One turn moves each row of this set onto another row. After a few examples, where does it send each row asked below?
z823: [12.1  8.7 -2.4 -9.4 14.3 -5.7 -5.6 -0.5 -4.2 -2.2 16.6  3.1 -5.3]
z572: [ 11.6   1.3  -9.8   9.1   2.0  36.3  14.4   8.4   4.8   4.3 -19.4  17.6
 -21.2]
z730: [ -7.9 -28.0  21.9   5.1  16.4   3.2  -3.1  -9.7   3.0 -14.0 -18.4  42.1
 -15.4]
z164: [  2.3 -26.7  10.0 -13.7  -6.1  23.5  18.6  -5.2 -13.9 -18.4 -12.5  34.2
 -11.9]
z271: [ -4.5  -8.9  19.7  17.9  -8.9  25.4   1.6  -2.1  -7.3  11.8 -35.8   4.9
 -11.3]
z957: [ -4.8 -12.4  -0.4  -3.0  -5.4  12.4 -20.8 -13.5  -4.3 -27.0 -23.7  43.9
   4.5]
z845: [  4.9 -25.9   3.1  16.9 -10.9  11.6  -9.2  -1.1  26.4 -28.7  -9.3 -16.6
  -7.0]
z167: [-14.1 -36.8  14.9  13.5 -11.4   9.2 -13.3  -5.1  14.5 -21.4   3.9  -9.4
   1.6]
z446: [ -3.3  -7.9   1.8   1.3  -8.1  37.9   9.5  -3.6 -16.1  -0.1 -35.3  13.3
  -5.0]
z10: [ -0.2 -28.1   3.8  17.0 -16.1  13.7  -9.8  -5.7  30.1 -25.2  -7.9 -12.7
  -2.8]
z972: [ -7.8 -25.3   1.3  22.5   4.1   6.3 -17.6   1.5  31.4 -16.1   9.7  -6.1
  -8.4]
z776: [-13.8 -20.3   1.3 -12.0  15.7   6.1  -0.2 -10.7 -12.5 -10.0  -2.8  43.3
 -10.9]
z179: [ -2.3 -22.7  15.7 -16.9  24.2  21.5  -6.4  -6.8  -3.3 -26.3  -7.2  28.9
   5.0]
z240: [-14.7 -37.4  10.7  13.2 -13.0   7.0 -14.6  -7.6  22.3 -21.2   4.9  -4.6
  -0.1]
z150: [ -4.0  -6.6  -2.3  -2.6   3.6   4.6   8.8   0.2 -10.4  13.7  20.1  26.4
 -21.1]
z478: [ -6.4 -25.4  -0.7  20.7  -3.5   4.0 -17.2  -2.4  35.2 -15.5   7.7  -5.7
  -7.6]
z846: [  9.9  14.1 -19.3   0.4   1.6  -2.1   3.6  -1.3  -4.2   7.6  -3.9  13.5
 -22.4]
z760: [ 14.1   3.7   4.6   6.9  -4.8 -22.8   1.3  -4.8  -0.8   2.9  -4.2  10.9
 -25.8]
z371: [  7.0   4.4   6.0   3.4   6.6  42.2  -2.7   5.1  -2.5   1.7 -21.7  -6.2
   5.0]
z319: [ -1.3   9.4 -11.9   1.9 -14.1 -10.4 -23.1 -10.0  -9.6  -2.9   1.4  25.6
  -2.0]
z378: [ -3.3   9.1  -8.8  15.4 -13.0  27.7 -22.4  -1.9  -1.2   3.4 -29.1  20.2
   3.7]

z179 moves to z823
z271 moves to z730
Now find these:
z240 moves to z478
z446 moves to z776
z972 moves to z845
z572 moves to z164
z319 moves to z378

